(in the rows, 128 means zero)
Turns, then the turns between two rows, first turn first; the first pair answered:
z_188:
[127 136 114 133 123 112 156 152 154 103 120 147 127 120 109 133 142 112
 130 136 126  91  86 151 126  78 129 152 110 144 129 129 134 152]  ->  [123 141 129 128 127 107 149 150 169 113 132 156 136 118 118 134 146 128
 123 141 124  99 105 156 139  77 124 154 103 137 125 139 120 156]
[145  98 145 100 144 131 127 133 143 109 101 123 146 145 130 146  85 162
 129 111 100  98 118 121 128 137 121 130  87 120 130 120 156 135]  ->  [145 100 141 102 142 133 128 135 140 109  99 120 145 146 126 147  84 154
 126 109 102  90 115 116 124 133 125 130  88 120 131 119 160 134]
[123 148 121 117 115 100 131 150 141 130 134 131 145 132 130 113 138 101
 147 145 141 132 120 121  88 112 126  90 135 155 144 102 119 141]  ->  [119 151 127 116 117  99 128 153 150 135 140 132 151 127 134 115 140 105
 142 146 140 129 130 121  96 108 126  93 131 151 143 107 114 143]
z_638:
[123 156 155 119 119  96 113 139 145 140 157 129 127 129 123 123 159 143
 124 146 132 149 152 141 138 117 124 133 128 119 128 136  87 147]  ->  [119 154 144 111 115  94 112 135 144 135 151 129 124 129 122 120 161 140
 127 149 130 147 159 142 142 120 128 133 142 116 131 128  84 138]
[129 108 101 101 127  96  99 118 129 133 111 138 134 142 119  80 135 123
 151 137 102 157 139  99 121 119 114  62 170 143 154  87 113 113]  ->  [138  99 146 123 148 118  97 123 159 149 134 148 159 147 140 103 111 159
 131 120 100 166 134  80 135 105  94  63 113 144 146 124 134 140]
[145 116 148 126 129 133 161 116 183 107 125 113 130 120 102 159 137 156
 130 127 150 110 124 124 127 138 120 146 114 115 102 162 112 126]  ->  [142 125 135 124 120 123 162 121 164  98 120 106 116 119  83 147 149 138
 144 135 156 109 118 135 111 142 134 147 136 123 100 143 103 117]
z_157:
[109 125 109 132 153 139 131  88 126 162 125  88 145 100 125 127 142 150
 150 123 147 122 148 113 155 128 130 157 152 114 137 132 105 124]  ->  [106 133 117 137 142 138 139 111 136 166 142  87 153 105 115 135 144 130
 139 124 160 109 139  95 138  97 140 142 147 115 145 136 103 131]
[149 101 123 131 129 111 128 125 127 114 129 132 128 148 138 113 118 130
 131 120 114 135  96 115 100 116 116 116 121 150 140 120 150 139]  ->  [144 117 129 121 133  98 116 112 122 114 131 133 119 135 141 108 137 153
 142 127 109 157 122 152 123 143 114 145 125 144 130 116 122 135]
[107 141 181 147 147 147 157 134 119 123 145 136 104 131 105 155 151 114
 121 111 157 124 134 128 149 107 155 186  80 138 105 156 130 142]  ->  [118 108 165 151 155 167 162 128 113 121 124 140 109 140 113 150 122 107
 118 100 151 110 105 100 142 107 143 168  79 146 113 153 165 138]
[128 138 126  94 115 127 145 137 118 135 100 154 122 135 112  77 116 119
 143 172 127 132 122 109 109 133 106 113 132 155 126 113 100 108]  ->  [128 143 126  90 116 126 144 136 117 131 101 156 124 135 111  79 117 123
 144 176 126 134 125 112 112 135 107 116 133 155 127 112  98 108]
z_493:
[102 125 128 135 147 129 123 120 127 119 121 130 124 114 117 133 137  87
 141 114 115 113 148 130 163 135 143 142 136 121 104 128 122  98]  ->  [100 118 130 131 150 129 120 118 140 124 120 133 133 117 128 135 128  92
 132 114 108 109 150 118 167 132 133 130 134 118 108 131 125  98]
[122 116 121 132 127 143 124 113 133 132 132 127 104 159 110 133 100 118
 120 105 121 117 110 124  95 137 123 134 115 143 135 119 139 129]  ->  [123 117 124 132 129 145 124 108 129 130 133 127 102 155 109 136 105 119
 123 101 121 118 113 131 101 141 125 143 113 145 132 122 137 125]
[142 113 133 126 145 125 135  94 122 139 124 116 130 127 125 141 114 121
 133 133 114 107 124 107 140 144 148 132 138 122 125 125 172  90]  ->  [142 109 129 126 141 121 137  97 126 139 127 119 133 133 126 138 112 119
 130 134 114 104 121 100 131 139 146 123 143 126 128 120 172  92]
Pairs:
Between the rows of a pair lie two turns.
[133 134 154 141 142 104 120 126 140 125 146 134 121 131 122 131 143 145
 138 135 121 159 124 148 131 142 114 143 107 145 123 128 116 147]  ->  [143 106 138 146 151 122 123 119 134 121 129 137 126 138 130 128 117 135
 138 120 117 145  97 123 123 143 106 121 107 154 132 129 153 141] => z_157 then z_157
[131  99 122 134 130 147 161 122 116 117 116 132 148 140 123 140  93 103
 100 128 147 108 110  84 122 125 121 116 121 116 135 129 160 144]  ->  [129  98 119 112 143 129 140  86 124 122 112 144 145 128 150 124 101 146
 109 140 126 142 149 115 165 165  99 131 132 106 127 124 136 137] => z_157 then z_493
[129 113  98 119 116 117 110 107 119 130 124 140 129 135 135  94 115 138
 145 147 109 150 123 131 125 142 111 107 154 127 135 111 112 124]  ->  [141 100 110 141 125 139 120 110 113 128 125 139 134 143 131 101  98 138
 139 128 113 143  92 114 115 134 105 106 126 140 131 122 145 133] => z_638 then z_188
[112 130 113 118 108 123 120 120 125 137 111 144 109 130 140  89 136 114
 142 147 109 146 114 119 110 129 115 102 159 135 145 107 125 111]  ->  [107 149 125 118 105 120 120 118 114 130 117 137  99 121 130  95 154 118
 148 151 117 151 128 146 117 138 126 130 156 129 131 110 106 109] => z_157 then z_493
[157  69 109 123 124 137  99  92 131 161  92 153 144 104 147 105 114 158
 107 139 123 128  86 130 132 176 120 112 131 139 132 131 120  93]  ->  [140 125 154 124 105 108  97 119 153 172 140 147 149  94 131 120 152 167
 100 159 141 144 124 160 139 152 140 137 112 126 124 145  64 114] => z_157 then z_638
[113 164 131 150 126 102 125 120 130 128 140  86  98  93 104 119 124 127
 147 138  92 149 120 158 154 167 118 134 117 160 109 122  83 117]  ->  [111 171 145 166 117 115 144 148 132 128 152  74 105  99  87 139 119  98
 137 129 110 121 103 134 131 130 139 125 101 161 114 136  94 123] => z_157 then z_493
[111 126 162 125 117 134 130 125 155 119 139 169 145  86 150 161 146 136
  90 111 131 119 143 140 148 180 135 165 122  91  92 124 117 149]  ->  [111 120 159 133 100 135 142 160 163 121 148 168 161 102 139 164 138 102
  79 110 142  96 112  98 110 133 142 123 124 100 112 123 128 161] => z_157 then z_493
[119 135 145 136 133 127 106 141 143 139 142 125 136 112 137 148 125 140
 106 113 114 135 153 133 129 125 107 131 105 139 129 139 126 140]  ->  [124 117 129 132 136 132 105 134 139 135 129 130 137 118 146 134 113 140
 110 109 108 138 139 119 122 131  96 114 113 147 136 130 141 134] => z_493 then z_157
